The same turns and mirrors carry the whole set onto itself and the rows of a family onto each other. Which other rows belong to the same family as each row named below? List them in the order they appear above.
These 30 rows form 5 families of 6 rows each.
Zom: |  3.04 | -0.43 |  0.01 | -0.60 | -2.22 |  1.58 | -0.26 | -0.99 |  0.08 | -0.25 | -1.76 |  2.26 | -0.66 |  0.44 |  0.35 |  0.44 |  0.68 |  0.71 |
mudep: |  4.19 |  0.08 | -0.64 |  0.64 | -1.41 |  1.11 | -1.38 | -0.03 |  0.13 | -0.75 | -0.68 |  3.43 |  0.87 |  1.38 |  1.46 | -1.38 |  0.13 |  0.73 |
Kamin: |  3.76 | -0.50 | -0.12 |  0.96 | -1.24 |  1.13 | -1.03 |  0.97 | -0.42 | -0.32 |  0.30 |  3.01 |  0.16 |  0.44 |  0.56 | -1.81 | -0.12 |  1.33 |
Pafab: |  0.14 | -0.78 | -1.00 |  0.32 |  0.88 | -0.13 | -2.12 | -0.74 | -0.11 |  1.59 |  1.64 |  2.11 |  2.53 |  2.30 | -1.87 | -0.16 |  1.18 |  1.83 |
Davo: |  2.22 | -0.40 | -0.30 |  1.74 | -0.72 |  2.49 | -1.67 |  0.66 | -0.74 |  1.40 |  2.39 |  1.76 |  1.56 |  2.66 | -0.27 | -1.39 |  0.22 |  1.23 |
Ratok: |  0.21 | -0.40 |  0.37 | -1.96 |  2.27 | -0.21 | -1.90 | -1.24 |  0.42 |  0.90 |  1.03 |  1.79 |  1.77 |  1.55 | -0.90 |  1.30 | -0.39 |  0.63 |
kuluv: | -0.72 | -0.57 | -0.45 | -1.75 |  1.58 | -0.55 | -1.73 | -1.62 | -0.05 |  0.15 |  0.93 |  2.37 |  1.91 |  2.55 | -0.07 |  0.77 | -0.21 |  1.07 |
Zaki: |  2.69 | -0.23 | -0.94 |  1.31 |  0.42 |  1.42 | -2.46 |  1.43 | -0.81 |  1.61 |  1.79 |  2.00 |  1.52 |  1.80 | -0.69 | -1.35 |  0.38 |  1.86 |
mas: |  0.10 | -0.11 |  0.78 | -1.71 |  1.06 | -0.01 | -0.78 | -2.38 |  0.40 |  1.05 |  2.18 |  2.01 |  1.50 |  2.43 | -0.48 |  0.78 | -1.04 |  1.16 |
fud: |  3.38 |  0.25 |  0.49 | -1.17 | -1.56 |  0.76 | -0.57 | -1.37 |  0.15 | -1.41 | -1.32 |  2.13 | -0.10 |  0.08 |  0.23 |  0.52 |  0.84 |  0.65 |
Vef: |  2.85 | -0.20 | -0.54 |  1.59 | -0.33 |  1.21 | -2.85 |  1.55 | -0.06 |  0.46 |  1.02 |  1.84 |  1.75 |  2.78 |  0.52 | -1.63 |  0.03 |  1.25 |
guneb: |  0.08 | -1.17 | -0.46 |  0.74 |  1.37 |  0.11 | -2.78 | -0.36 | -0.31 |  0.72 |  1.76 |  2.18 |  2.52 |  1.38 | -1.31 | -0.75 |  0.86 |  0.84 |
koz: |  4.23 |  0.65 | -0.09 |  0.97 | -0.91 |  1.75 | -1.49 |  0.76 | -0.40 | -0.99 | -0.43 |  2.62 |  0.52 |  0.49 |  0.36 | -0.78 | -0.41 |  1.16 |
Feka: |  0.08 | -0.91 | -1.30 |  0.37 |  0.75 |  0.60 | -2.78 | -0.14 | -0.71 |  0.74 |  1.64 |  1.30 |  2.56 |  2.92 | -0.56 | -0.83 |  1.30 |  1.00 |
Fov: |  1.70 |  0.54 |  1.14 | -2.25 | -0.41 |  0.28 | -0.40 | -1.50 |  0.69 |  1.06 | -0.28 |  0.36 | -0.24 |  2.70 |  0.07 |  1.85 | -0.04 |  0.42 |
ziret: |  3.35 | -0.20 |  0.25 | -0.59 | -2.55 |  1.73 |  0.37 | -2.48 |  0.20 | -0.42 | -0.38 |  2.42 |  0.02 |  1.15 |  0.53 |  0.30 |  0.34 |  0.46 |
Tibi: |  0.22 | -0.63 |  0.60 | -1.86 |  1.55 | -0.92 | -1.06 | -2.24 |  0.55 |  0.53 |  0.51 |  1.45 |  1.77 |  1.77 | -1.06 |  0.68 | -0.57 |  1.51 |
mamem: |  1.96 |  0.34 |  0.99 | -2.21 | -0.85 |  1.26 | -0.45 | -2.94 |  0.37 |  1.11 |  0.34 |  0.90 |  0.05 |  2.12 |  0.06 |  1.88 | -0.29 |  0.77 |
fer: |  3.82 |  0.35 | -0.51 |  1.24 | -1.06 |  1.04 | -0.32 |  0.11 | -0.94 | -0.79 |  0.25 |  3.41 |  0.23 |  1.46 |  0.94 | -1.01 | -1.08 |  1.16 |
girod: |  0.33 | -0.30 |  0.20 | -1.61 |  2.01 | -0.68 | -0.39 | -1.77 |  0.58 |  1.15 |  1.05 |  2.56 |  1.91 |  2.55 | -0.30 |  0.48 | -0.81 |  0.36 |
bom: |  3.94 | -0.22 |  0.36 |  1.16 | -1.65 |  2.06 | -0.36 |  0.02 | -0.09 | -0.39 |  0.94 |  2.83 |  0.60 |  1.60 |  0.86 | -1.43 | -0.97 |  0.95 |
rol: |  1.96 |  0.06 |  0.71 | -2.41 |  0.12 |  1.00 | -0.54 | -1.99 |  0.25 |  0.59 | -1.38 |  0.67 | -0.01 |  1.32 | -0.10 |  1.76 | -0.62 |  0.96 |
Paga: |  2.25 | -0.21 | -0.58 |  2.36 | -0.30 |  1.65 | -3.05 |  1.29 | -0.56 |  0.71 |  0.93 |  2.05 |  1.59 |  1.49 | -0.74 | -1.00 |  0.63 |  1.25 |
dipar: | -0.23 | -0.82 | -0.63 |  0.46 |  0.31 |  0.89 | -1.31 | -1.27 | -0.32 |  1.31 |  2.88 |  2.47 |  2.38 |  2.52 | -1.03 | -0.79 |  0.76 |  1.12 |
zegom: |  2.63 | -0.29 |  0.09 |  2.38 | -0.35 |  1.38 | -2.40 |  0.94 | -1.13 |  1.57 |  1.45 |  1.79 |  0.81 |  2.90 | -0.09 | -0.84 |  0.06 |  1.43 |
ret: |  2.96 |  0.16 | -0.38 | -0.90 | -2.22 |  0.85 |  0.31 | -1.93 | -0.68 | -0.77 | -0.81 |  1.51 | -0.44 |  1.13 |  0.40 |  0.13 |  1.19 |  0.27 |
tumad: |  1.22 |  0.23 |  1.15 | -2.62 |  0.23 |  0.05 | -1.69 | -1.95 |  0.20 |  0.44 | -0.51 |  1.41 | -0.11 |  2.26 |  0.96 |  1.97 | -0.32 |  1.12 |
Suzon: |  0.36 | -1.28 | -0.65 |  0.88 |  0.93 |  0.26 | -1.77 | -1.46 | -0.95 |  1.66 |  1.78 |  2.05 |  2.29 |  2.43 | -0.90 | -1.08 |  1.64 |  0.58 |
runik: |  3.34 |  0.16 |  0.11 | -1.41 | -1.66 |  1.16 | -1.28 | -2.10 | -0.26 | -0.25 | -1.55 |  1.85 | -0.27 |  1.18 |  1.35 |  0.56 |  1.31 |  0.54 |
Sagin: |  1.55 |  0.18 |  0.87 | -2.51 | -0.02 |  0.41 | -1.23 | -1.70 |  0.78 |  0.37 | -0.77 |  1.24 |  0.19 |  1.25 | -0.58 |  2.43 |  0.73 |  0.56 |

Same family as Davo: mas, ziret, mamem, bom, dipar
Same family as tumad: mudep, kuluv, Vef, Feka, runik
Same family as Kamin: Zom, Pafab, Zaki, Tibi, rol
Same family as Sagin: Ratok, fud, guneb, koz, Paga

